One turn moves every row onto another: examples first, then more rows asked
j_804: [-18 -27  16  15  11 -20 -23  14  38  27  12   0  -7  -3 -26 -19  13  -4
   4   9   6  21  23   3   5 -34   2   4  -2 -35  14  -7   7  -2  51  24
   1 -14 -18  -6 -13  39  -5 -40   9   5  -6  18 -10  54 -17 -17  21  -1]
j_708: [ -2 -28 -17 -13  32 -24 -29  -7 -29   7 -27 -13  -2 -20 -19  22  13  -5
  17  -1 -18  26 -13 -31   0 -24 -46 -16 -39  11 -27 -28 -10 -10  17   3
   7  16 -29 -45  -5   2 -13  32  -4  -8 -20 -10  20   4  -1 -50  36 -27]
j_484: [ -8 -52   5   6  22 -13 -35  -7 -22   3  -5 -22  -1  -3 -30  -2  21 -21
  11 -16 -36   9   0  41  26  14  21 -16  -9   9 -18   7 -10  -8  26   5
 -20 -18 -10 -29 -11  32  13 -13  15 -18  -2 -16  11  14  -8 -24  15  -4]
j_867: [-15  -2  -5  10  37 -15 -41   7  10  58  17  21 -26 -28 -10   3 -15  -2
   3   7   7  27   5 -21 -28 -46 -40  -8 -26  16 -13 -14  19 -10   8  29
   4  13 -25  15  15  -9  -1 -24 -18   4 -17  -2   0  -6 -11 -17  12 -28]
j_421: [ -4 -13  17 -25  31  39  -8 -14  18  19  -9 -12 -19 -12  -1   6  63   1
 -10   0  25   3 -21   8 -19  -3 -17 -25 -59 -18  -9  22  20  26  16  10
  -6  34 -18 -27 -10   9  -1  -6  -9  -5   4   8   3   5 -34  26  -2  11]
j_432: [ -7 -56   5   7  28 -13 -28 -19 -10 -16  -1 -19   8  -7 -20   5  26 -10
   9  -9 -42  12  -3  41  19   9   4 -13 -17   6 -15  -1 -20 -11  30   9
 -14 -29 -11 -23 -17  42  18 -10   6 -26  -2 -15   2  22 -11 -23   8 -11]
j_815: [ -9 -29  17  15   5 -15 -30  11  46  20  18  -8 -19  -6 -16 -26  22  -5
  12  18   7  27  18  13  -1 -33 -11   0 -15 -27   5  -7  14   7  50  28
   6 -12 -16   8 -11  38  -3 -45   3   6  -9  20  -9  50 -21  -9  21   1]
j_615: [ -6 -31 -12  -3  27 -32 -29  -9 -23  17 -23  -9 -10 -23 -23  18  23  -3
  22   8 -17  16 -15 -26  -7 -31 -33 -24 -34  -3 -22 -22 -29  -9  23   0
   6  11 -22 -43 -17   8 -16  33 -16   2 -28 -22  23   2   0 -46  45 -40]
j_2: [-11 -35  22   9   6 -16 -12  12  30  31  13   1 -15  -9 -22 -26  17  -8
   2  14  -2  28  14  10   1 -36 -16  -3  -6 -40   8  -2   7  -8  51  24
   7 -28 -22  -4 -16  38  -1 -49  -2   0   1  14  -9  45  -6  -6  13  -7]
j_324: [-21  -9  -2  21  38 -18 -35   4  25  49  13  26 -19 -22 -11  10 -11  10
   2  13  -2  26   0 -23 -21 -51 -34  -2 -21  18 -14  -7  26 -27   7  43
   4  14 -27   5   3 -11  -3 -12 -16  -5  -6  -5  -5  -6  -1 -20   7 -24]
j_600: [-13   2  -9  14  37  -9 -40  -2  18  49  17  16 -22 -13  -7   4  -3   6
   0  -3  -5  32   4 -12 -24 -50 -40 -10 -10  31 -25 -10  24 -21   8  42
   7  13 -24   8   8 -23  -8 -16 -15   4 -17   1 -12  -4  -4 -14   9 -20]
j_627: [-18 -36  17  22   6  -6 -26   4  29  20  11  -8 -12 -11 -14 -26  13 -10
  12   5   1  15  21   5   2 -37  -6  -4  -6 -35  12  -6  10  -7  54  18
   5 -23 -25  -1  -2  32  -1 -47  -1   9   0  16 -13  53 -12  -3  23   6]
j_934: [ -2  -6   6 -36  27   3   6  -7   8  10 -15 -22 -26  -4  -1  25  37   7
 -26  19  18  -5  12   3 -23   3   2   1 -38   0 -40  -7 -19  17  11  26
  -2  38 -18 -37  26   4 -10  19  -8 -17 -39  20 -15  22  -8  18  -8   2]
j_342: [ -2 -20  21 -25  29  39   1 -11  15  21  -8  -7 -21 -10  -2  11  64   3
  -2   0  22   5 -19  10 -19  -4 -15 -25 -57 -27 -11  19  21  23  20  12
  -5  38 -15 -20 -10   6  -4  -3 -10  -5   6   4   7   5 -34  28  -5   9]
j_654: [ -9   2  13 -14  17  26   2   3  11  27 -18  -8 -19 -14  -8  12  50  -8
 -25  -7   5  11  -6 -11 -32  -7   4 -12 -29 -20 -40  12 -14  34  21   7
   3  45 -17 -18   1  -4   5   5 -18   4 -27  17  -9  16 -30  36 -10   2]
j_847: [-12 -29  22  17   8 -19 -34   7  35  26  14  -9 -15 -10 -31 -27  25  -3
  10  15   6  18  18   7   7 -33 -14  -5   7 -36  18  -9  -2  -5  48  20
   5 -19 -17  -3 -11  32 -11 -42  -8  11 -18  10   0  52 -18 -12  33  -4]
j_987: [ -1 -38  -7  -6  27 -21 -24  -2 -25  14 -25  -8 -20 -14 -14  30  27  -9
  23  -4 -22  24 -18 -30  -3 -23 -30 -14 -46   7 -35 -21 -30   5  25   8
  -1  12 -30 -42 -17   3  -9  40  -8  -7 -15 -15  22   6   5 -45  32 -37]
j_834: [-13 -26  16  10   1 -10 -23  -1  30  31  13  -6 -15  -1 -10 -31  23 -12
  13  -3   8  16  24   0  -2 -40  -5   1 -10 -39  12  -8   9  -5  60  24
   0 -18 -21 -12 -11  29 -13 -38   1  12  -6  14 -21  55 -13  -6  22   0]
j_309: [ -6 -63   2   5  26 -18 -36 -11 -20  -5  14 -23  -1  -1 -13  13  26 -16
  12 -13 -25   9   6  33  34  21  12 -16 -15   1 -16   1 -17 -10  27   9
 -19 -26 -13 -25  -7  28   8 -15   2 -18 -10 -22  17  14  -5 -11  20   0]
j_822: [ -9 -36 -15  -7  21 -29 -29   2 -27  18 -33  -2  -4 -18 -20  19  24  -8
  19   2 -17  21 -14 -30  -3 -29 -31 -19 -47   6 -29 -10  -8 -11  20   7
  10  10 -23 -49 -22   5 -14  34  -6  -5 -14 -15  25  -3   4 -52  35 -32]
j_215: [ -4 -29 -15 -19  17 -26 -32 -12 -28   5 -21  -9   1  -6 -13  13  29  -8
  15  -4 -15  25 -14 -30  -3 -29 -37 -22 -42   3 -22 -31  -8 -11  21   8
  11  20 -29 -52 -10  10 -22  39  -2  -2 -28 -12  18   4   1 -46  32 -28]
j_895: [  4 -12   7 -38  23   8  13   0   8  14 -10 -24 -27  -8 -11  25  40   9
 -18  16  26  -4  16   7 -21   2   7   7 -34   0 -37  -5 -13  22  14  25
 -10  38 -23 -30  24   6  -8  20 -11 -14 -36  19 -19  21  -9  13 -10   0]
j_299: [ -6 -16  23 -21  32  40  -7 -13  18  17 -15 -11 -19  -9   1   3  64  -5
 -12  -3  20   7 -16   8 -20  -1 -19 -23 -58 -30 -10  21  15  22  18  17
  -5  33  -9 -23  -8   5  -1  -9 -10  -8   4   9   6   8 -33  33  -3   9]
j_36: [ -7  -3  11 -16  15  26   8   4   3  28 -13 -10 -18 -22  -6  13  53  -5
 -18  -5   7   8  -6  -2 -30  -8   7 -11 -25 -17 -42  20  -9  38  21  -1
  -1  44 -20 -15   0  -2   8  13 -12   4 -26  13 -12  14 -32  27  -8   1]
j_868: [  3 -37 -12  -9  28 -30 -21  -4 -37  11 -24   6  -2 -21 -21  26  20   1
  14   4 -27  28 -11 -21 -16 -22 -40 -20 -38  10 -23 -22 -24  -5  23  15
   8  17 -31 -47 -15  10 -18  24  -6  -7 -12 -10  21   8   2 -55  37 -31]
j_917: [  3  -5   9 -31  27   6  10  -2  10  14 -11 -27 -22   0  -5  26  43   7
 -27  13  21  -7  11   1 -17   2   7   3 -34   3 -40  -1 -13  19  16  20
  -5  37 -27 -30  21   5 -10  17 -12 -16 -38  18 -22  23 -13  19 -11   6]
j_504: [ -1 -59   6   3  24  -8 -32 -12  -4 -10   7 -24 -13   0 -18   7  29 -18
  20  -9 -34  10   0  47  23  19  21 -21 -15   9 -25  -6 -18   2  30  11
 -18 -23 -15 -24 -10  32  13 -18   8 -16  -5  -7   9  25   3 -20  20   0]
j_73: [-17  -9   6  15  26 -15 -33  10  11  52   3  25 -33 -27 -11   5  -6  13
  -3   4 -17  32   2 -16 -25 -49 -47  -9 -16  24 -16  -4  16 -14  14  44
  20  10 -29   8   7 -11   0 -16 -20  -6  -6   6  -4   2 -12 -24   5 -25]
j_772: [-10 -58   7   6  30  -6 -36 -24 -22 -12   0 -21   4  -7 -18   5  25 -18
  10 -13 -35   9  -7  31  32   8   4 -17 -14   1 -10  -8  -9  -9  27  -6
 -24 -24 -21 -27  -2  33  15  -9  12 -25  -2 -12  12  22  -4 -17  23  -1]
j_670: [ -3 -32  -6 -12  26 -29 -36  -3 -35  11 -24   0  -1 -15 -12  31  27  -8
  15  -3  -9  18 -11 -36   6 -19 -34 -15 -43   8 -29 -24 -18  -5  23   1
   8   6 -25 -37  -8   2 -14  32 -12   1 -28 -23  22   4  -4 -52  29 -36]
j_125: [ -7   4  14 -18  16  29   3   2   7  27 -16  -9 -18 -15  -6  11  52 -12
 -22  -9  10   8  -9 -10 -29  -5   6 -13 -33 -18 -37  14  -7  36  25   0
  -5  42 -25 -19   4   3   1   7 -19   3 -26  11 -10  15 -33  28 -11   4]
j_198: [-21 -11   4  23  33 -14 -41  -1  19  45  15  16 -29 -26 -16   4 -11   6
  10  10  -9  26   2 -11 -24 -44 -41  -9 -16  16  -3 -15  14 -27  10  43
   4  22 -25  13  12 -10  -8 -14 -31  -1 -17 -10   6  -9 -15 -15  12 -23]
j_570: [ -9 -50   4   2  22  -3 -39 -34 -19  -4  10 -18  -4   0 -12  -2  30 -19
   3 -17 -38   4  -5  38  26   4  12 -16  -8   6 -16   0  -6  -8  27   4
 -27 -20 -18 -31  -4  36  15  -9  16 -21  -7 -21   0   8  -5 -10  16  -2]
j_633: [  3 -16  10 -33  46  15 -10 -24  23   2 -15 -23 -22  -3   4  20  67  20
 -23  27  32 -12  -1  18  -6  -5 -24 -10 -54  -3 -14  10   7  23  11  29
  -7  14  -9 -37   2  14  -8   8   5 -25 -14  12  -3  20 -16  16   6   9]
j_168: [-15  -3  -6  18  35  -9 -30  10  17  47   4   8 -21 -30  -7   2 -16   5
   6   6  -3  26   8 -21 -25 -51 -46  -4 -15  20 -21 -10  22 -19  15  36
  14  12 -32  13  11 -19  -7 -20 -18   8 -12   4  -9   0  -6 -15  15 -17]
j_549: [  4 -15   5 -33  39  14  -4 -17  27   5  -9 -26 -22   2   4  24  64  23
 -19  23  35 -16   0  16  -5  -9 -21 -15 -52   0 -12   8   9  19  10  30
  -8  19 -17 -37   5  15 -12  12   0 -22 -14  18  -5  15 -14  17   3  12]
j_813: [-21 -35   4  15   5 -21 -33   9  34  32  23 -13 -14  -8 -18 -25  15  -1
  10   7  13  19  27   4   2 -31  -9  -6 -13 -32  15  -7   8   2  48  19
   7 -23 -11  -1 -13  38   1 -43  -1   4  -9  17  -5  48 -23   3  21   0]
j_795: [ -7 -53  12   5  25 -12 -38 -17 -12  -1   4 -25 -15  -6 -27  -2  20 -21
  19 -10 -35   6   0  46  26  19  12 -21  -7   3 -11  -3 -19 -20  22  10
 -22 -21  -8 -23   0  27  12 -11  -3 -15 -14 -20   9  17  -7 -24  19 -15]
j_832: [ -8  -6   5  16  34 -13 -34   7  21  49  12  17 -32 -22 -10   5  -6   0
   4  14  -8  37  -9 -24 -26 -50 -50   4 -26  17 -20  -7  17  -8  13  40
   1  24 -33  16   6 -10  -5 -11 -19  -3  -8  -8  -1 -10 -10 -13  14 -29]
j_62: [  4 -18   9 -35  44  19  -4 -17  28   4 -10 -21 -22  -4  -4  27  67  28
 -17  26  34 -11   1  23   0  -9 -22 -10 -49   1 -14   5  11  26  12  27
 -10  16 -15 -30  -1  13  -7  14   0 -24 -15  12  -4  15 -18  14   2   7]

j_895 -> j_36
j_832 -> j_815
j_633 -> j_934
And these:
j_847 -> j_795
j_822 -> j_324
j_2 -> j_432
j_772 -> j_708
j_215 -> j_600
j_670 -> j_867
j_125 -> j_421

One turn moves every row onto another: examples first, then more rows asked
j_384: [ 46 -12   8  12  13  23 -13   6 -19   5  15   4   3  29  16   0  -2 -12
 -26 -29 -29 -10  -7  22   8 -31  -3  22 -16]
j_303: [ 14  30 -11   7 -20  -7   7   4   6   4  15   1 -34   7  34  -7  50  -1
 -13  12   9   3  21 -35  53 -13 -25 -14  -6]
j_953: [ 21  20 -16  12  -5  -5 -14  -5 -54  16   4 -20 -24  34  14  11  16  37
 -29  11 -12  15  -2 -10  13 -24 -24  19 -10]
j_370: [ -9  23   2 -14  -2  -3 -14  15 -27  17   9  25   5 -13   0  12  16  -2
  -1 -37  36  28   2 -29  28  -7  26   9 -15]
j_280: [ 25   8  -1  -2  -4  -7  -3 -11  -4  13  13  46 -28   7  39 -25  36 -47
 -17 -13  10 -26  18  -9  10   1   0   1  -1]
j_644: [ 42   9   5  31   2   7  -8  -4 -38   5  33  24   0  14  21 -34  27 -25
 -12 -23  12   6 -11  22  12  -7  -2 -15 -10]
j_109: [ 36   9 -24 -24 -31  20  -4   0 -24  13  12  20  -2  21  -3 -14 -30  -3
  -8 -11  16   3   0  -4   0  18   9 -14 -13]
j_932: [  3  -3 -11 -52  -2  13  -5   5  -4 -11 -12  -8  -8  24   0  29  40   2
 -18 -13  29 -13  -1 -12  23 -12 -18  11 -22]
j_717: [ -9  29 -19  -7 -23  12   2   9  -7 -21  19  24 -42 -20  23  19  33  15
 -23 -13  15   4 -20  14  22   4   7 -16 -30]
j_960: [ 50   8  -1 -11  16  10  -9  -1 -12  27 -18 -14   0  33  -5  -7 -23 -11
 -36 -15  13  21  -1 -13  23 -14  -7  12 -16]
j_473: [ 19  23  -8   5 -10 -10   5   8   6  17  11   2 -37   6  22 -16  49   2
 -21   8   9  -3  21 -46  52 -13 -13 -18  -6]
j_564: [ 39 -17 -17 -39  12  23  39  -6 -22   6  29   3   0  15  12   0  13 -26
 -14 -23   6 -10  16  -9  19   4 -16  24 -14]
j_977: [ 10  16   6  -4 -10  16   1   8 -26  13  18  59  -3  15  21  12   2   5
 -29 -31 -38 -13  19  -2  13 -29   5  -9  -6]
j_7: [ 36   6  -1   8  25  -5   7  11   6  28   6 -11 -16  13   1 -22  35 -14
 -24  11  -3  25  -1 -21  13   9 -20 -27  -3]
j_9: [ 38 -11 -22 -35  16  27  28   0 -21  -3  15   5  -7  25   3   2  16 -23
 -17 -15   4 -22  15 -12  22   8  -6  34 -15]
j_933: [  7  24 -21  16 -18   1 -27  13  -2   8 -11  10 -19 -25  17  39   8   0
 -10  16 -21 -15   1 -13  11 -14   2  26  -4]
j_877: [ 15  29  -1  33 -29   4 -21  16 -43   5 -18 -13 -30 -13  16   0  24  -2
 -18 -24  23   7  -8 -29  21 -39 -17   6 -23]
j_417: [ 14  -8  11   9 -11  30  18  15 -40   8   9 -20 -27  15  10  18  36 -39
 -13 -35 -13  11 -20 -12   7 -39 -21  -8 -12]
j_773: [ 38   5  -3   7  20  -1  11   3   3  28  19 -22 -14   0   9 -24  28  -8
 -24  11  -7  27  -2 -18   6  15 -31 -19   1]
j_269: [ 15  26 -14   7  -5   4 -13  -8 -36  14   5 -34 -28  30  19   9  20  28
 -28  12 -13  26   2 -13  18 -21 -32  24  -6]
j_447: [  9   7 -23  -3 -18  21  24 -23 -40   5  18  27  -8  -1  27  15  68 -22
  -5 -27  12   8   8   3  15 -18  -9  -7 -19]
j_219: [ 12   8   2 -13   4   0 -10  -7 -59   6  29  28 -16  -5   7 -27   4 -15
   1 -30  35  15  -7  -2  22   0  15   0  14]
j_696: [ -9   6   1 -27 -21  -1   3  10  -2   6   9 -29 -61  10   6  28   0  -4
 -44 -15   2  23 -10  -2  29 -20  13  -4 -22]
j_122: [ 39  11   3 -12  13  18 -10   2 -31  15  15  10 -17   7 -20  -5  -6 -26
 -19 -40   9  37  -2   1  59 -24  19   4   5]
j_395: [ -1  24 -11   1 -22  -2 -32  -4 -23   2 -13  14 -11   1  26  18  48  20
 -22 -19   5 -13  14  -5  -3 -33   7  37 -24]
j_451: [ 24   4 -18  25 -18  25 -10  25 -27  10  11 -25 -36 -11 -19 -22   4 -22
  -5 -15  11  23   0  -9   7 -27  22   1 -14]
j_329: [ -1   7  -6 -51  -4  13  -3  -2  -8 -11 -14 -10 -16  21  13  31  46  -4
 -22 -18  28   4   3 -11  31 -15 -30  14 -17]
j_191: [ 22 -22  -9 -14  11  -3 -12  38  -3   5  -5  22 -19 -18  -4 -18  -4 -15
 -15 -21 -14  -3  10  -2   0 -16 -25 -23   8]
j_445: [  9  10 -20   8 -23  20  20 -21 -42  17  12  24 -18   3  16  10  73 -24
 -11 -30   8  -2   1  -1   2 -16  -4 -13 -13]
j_812: [ -9  21   5 -10 -31  -7 -20  20 -17   5   9 -20 -40  32  -3  12   0 -15
 -31  -3  43  -4  -2   5  32   0  17  19 -11]
j_100: [ -9  23   3  -3  15  -4 -11   9 -20   4 -13  45 -48 -13  17  11  27 -22
 -46  12   6 -24   9  -1  38  -9  -5   0   0]
j_611: [-14  -4  -5   2  15 -14 -26  14 -31  24 -10   1 -34   8  -8  18  21   0
 -40 -20 -17  18  19  17  -5 -39   7  18   5]
j_595: [  8  41   8  18 -29  29  -9   9 -19   1  24  32  -7   4   7   2  31  -9
 -20  -3  24   3 -20   7  29  -3  27 -26 -24]
j_692: [ 14  -8  10   1   1  34  19  10 -35   5  15 -30 -24   4  11  15  40 -33
 -15 -40  -7  20 -18  -8  14 -35 -31   2  -9]
j_34: [ 26   9 -10  10 -15 -14   8   5 -15   7  54   6  12  30  31  -2  29  31
 -13  -8 -14   1  15   9  19   3 -24   4  -8]
j_119: [ -4  36 -16   6  -2  20   3   7 -13 -18  43  34  -6   1  12  16  13   5
 -26 -25 -12  -6  46 -13  20 -10   3 -12  -6]
j_450: [-16  39 -17  -5  -7  -1 -11  -7 -31  -5   6   5 -45  -8   4  33  12 -13
 -52   1  16  -1  29 -15  28 -10 -26 -21   4]
j_557: [  7  -3  -5  -2   7  -3   9  18 -22 -12  34   4  -8   4   2  -4 -19 -26
 -22 -19  -4   8  27   3  -9   7 -27 -35  14]
j_792: [  0  10  -6   3  27  13 -14   6 -25  -8  16 -27 -12  -3 -24  20   7  -3
 -45  -5 -10  31  25   3   2 -30  -5 -11  -1]
j_307: [  7  26   4 -23 -19 -20 -22   3  -1   3  17  23  -7  28  19 -19  30   0
 -15 -26  38  -8  29 -21  29  -4  17  22 -18]
j_411: [ 13   9 -29 -22 -13   7  29 -10  -5   9  32  25 -26  14  23  -3  -5  -1
 -12 -21  -9  23  10   7  -2  24  26 -14 -18]
j_142: [ 24 -14 -16  -1   2  20  20  11 -29 -15  20 -23 -47 -17   9 -12 -12 -12
 -15  -4 -11  22 -14  11   7 -10  10  -4 -15]
j_825: [ 30  13  -7   7 -17  -7 -26  -5   5  27 -13   1 -27   3   1  31   1 -29
 -25   0 -30   8  -9  13  12 -11  -6  -4  21]
j_909: [ -6   7   8  -1 -23 -12 -19  -2   4  19  23  21 -23  -4  35   7  12 -17
  -1  -1 -17 -23  13 -21  -4  -8  15   9  25]
j_60: [ 20   3  10  -4  -8  -4 -15  15   2  23 -44 -11 -29  -5  12  13  10 -30
 -34 -18   6   0 -15 -16   7 -27 -32 -12  -8]
j_56: [ 14  23  -2   0 -14  -6 -13  27 -48   6  -7   7 -17  -9  -7  28  -5 -16
 -13 -40  28  23 -21  -6  51 -13 -16  -1 -11]
j_17: [ 26  10  -6  14 -15 -16   1  14 -33   6  48   8   2  39  21  -8  27  34
 -16 -16 -11  -8   9   9  17   0 -20   5  -7]
j_733: [ 25  -5   5   3   4   8 -31   0   7  -7  26   8 -11  -3  10  -6  14 -13
  -8   6 -29 -18  -6  27   7 -10   9   5  29]

j_812 -> j_191
j_280 -> j_877
j_773 -> j_447
And these:
j_933 -> j_122
j_717 -> j_792
j_473 -> j_417

